[[-16 -36  -6]
 [ 21 -10 -24]
 [-39  52  13]
 [ -9 -81 -39]
 [ 58 -34  -2]
 [ 31 -11 -12]
 [ 43  51  -1]
 [ 24  30  38]]
->
[[-16  -6]
 [ 21 -24]
 [-39  13]
 [ -9 -39]
 [ 58  -2]
 [ 31 -12]
 [ 43  -1]
 [ 24  38]]

[[  3  -4  57   4  13 -14  29  -3   7  -3]
 [ 25   7  31  17 -35 -22   4  25 -29  14]
 [ 27  -9  41 -20   9  -6  82 -16   0   0]
 [-22  29  -1   7 -40  30   2  -3 -30   0]
 [ -2  15   4  10 -35   6 -48  25 -26  32]]
->
[[  3  57  13  29   7]
 [ 25  31 -35   4 -29]
 [ 27  41   9  82   0]
 [-22  -1 -40   2 -30]
 [ -2   4 -35 -48 -26]]

[[ 27  -2  10  10 -13 -13  29  27 -10  -2  38 -33]
 [ -1   6   5   5  -8  19  -8  -4 -38 -45 -24  28]
 [-16 -12 -27   8  16  18 -39  -4 -63 -62  38  60]]
->
[[ 27  10 -13  29 -10  38]
 [ -1   5  -8  -8 -38 -24]
 [-16 -27  16 -39 -63  38]]

[[ 63  42 -30  13  17]
 [ 14  13 -18  26 -74]
 [ 54  14  45  42  44]
 [ 49  43 -29   3  18]
 [ 11  41 -34 -14 -43]]
->
[[ 63 -30  17]
 [ 14 -18 -74]
 [ 54  45  44]
 [ 49 -29  18]
 [ 11 -34 -43]]

[[  0 -30  10 -23 -61  -3 -70  -7 -39  10  13 -17  29   2 -18   6]
 [  5  16  10  -1   5  -9   6  -2 -18 -15   6 -18  25  11  11  -7]
 [ 23 -29  14 -18 -75 -13 -76  13 -46   6  15   2  11   7 -10   8]
 [ 12 -25  16 -26 -45   9 -48  21 -56  -6   7 -38  17   1 -16  20]
 [ 43 -29  25  -2 -42  11 -50  25 -25  25  29   5  25   9 -22  33]]
->
[[  0  10 -61 -70 -39  13  29 -18]
 [  5  10   5   6 -18   6  25  11]
 [ 23  14 -75 -76 -46  15  11 -10]
 [ 12  16 -45 -48 -56   7  17 -16]
 [ 43  25 -42 -50 -25  29  25 -22]]

[[-24 -69  74   8 -75 -77  41]
 [-43  29 -15 -46 -10 -80 -46]
 [ 68  59 -81 -12 -42 -27  75]
 [-18  58 -77 -23 -59 -77  65]
 [-73  21  81 -73 -16  44  62]
 [ 73 -36  31 -41  45 -55  50]
 [-39  53  58   2 -53 -23  74]
 [ 69  22 -43   0  66   1  66]
 [ 20  -8  13  -8  64 -36  18]
 [ 22  61  53  67 -26  17 -54]
 [ 81  59  71  11  73  -4  -8]
 [-49 -33 -21 -16 -20 -11 -80]]
->
[[-24  74 -75  41]
 [-43 -15 -10 -46]
 [ 68 -81 -42  75]
 [-18 -77 -59  65]
 [-73  81 -16  62]
 [ 73  31  45  50]
 [-39  58 -53  74]
 [ 69 -43  66  66]
 [ 20  13  64  18]
 [ 22  53 -26 -54]
 [ 81  71  73  -8]
 [-49 -21 -20 -80]]

[[ 52   2  37 -14   5  37  12  24  50   2 -34]
 [ 26  -7 -22   9 -49 -35   4 -15 -28  39  53]
 [ 21  52 -44 -26  -2  12   4  39  10 -19 -46]
 [-15  83   2   3  19 -34  15 -10  12 -31  -5]
 [ 29 -40 -69   9   2 -27 -33  21  -2 -11  22]
 [ -6   6 -16 -23  66  -5 -23  46  -1 -31 -34]
 [ -9 -29 -79  12  11  22  29 -14 -13 -16 -31]
 [ 27 -74 -30  27  37 -12  -6 -10  17 -11  17]]
->
[[ 52  37   5  12  50 -34]
 [ 26 -22 -49   4 -28  53]
 [ 21 -44  -2   4  10 -46]
 [-15   2  19  15  12  -5]
 [ 29 -69   2 -33  -2  22]
 [ -6 -16  66 -23  -1 -34]
 [ -9 -79  11  29 -13 -31]
 [ 27 -30  37  -6  17  17]]

[[-55  14 -43 -60 -30   9   7  33 -27  44 -71  61  31 -10 -59  61]
 [-56 -13 -19 -85  25 -68  -4 -42 -49 -60 -24 -32 -33 -85  28   3]
 [-41 -24 -10 -48 -25 -41 -19 -43   6 -45 -38 -57 -36 -13 -31 -10]
 [-44  61  37  -6  20 -25 -70 -10   2 -15  39  11  36   8 -56 -40]
 [ 39  17  59  -7  48 -43 -60 -24 -53 -53  28  36  40  13 -48 -34]
 [-48  27 -48  36 -45  19  18  56  39  68  31  49  70  32 -41  52]]
->
[[-55 -43 -30   7 -27 -71  31 -59]
 [-56 -19  25  -4 -49 -24 -33  28]
 [-41 -10 -25 -19   6 -38 -36 -31]
 [-44  37  20 -70   2  39  36 -56]
 [ 39  59  48 -60 -53  28  40 -48]
 [-48 -48 -45  18  39  31  70 -41]]
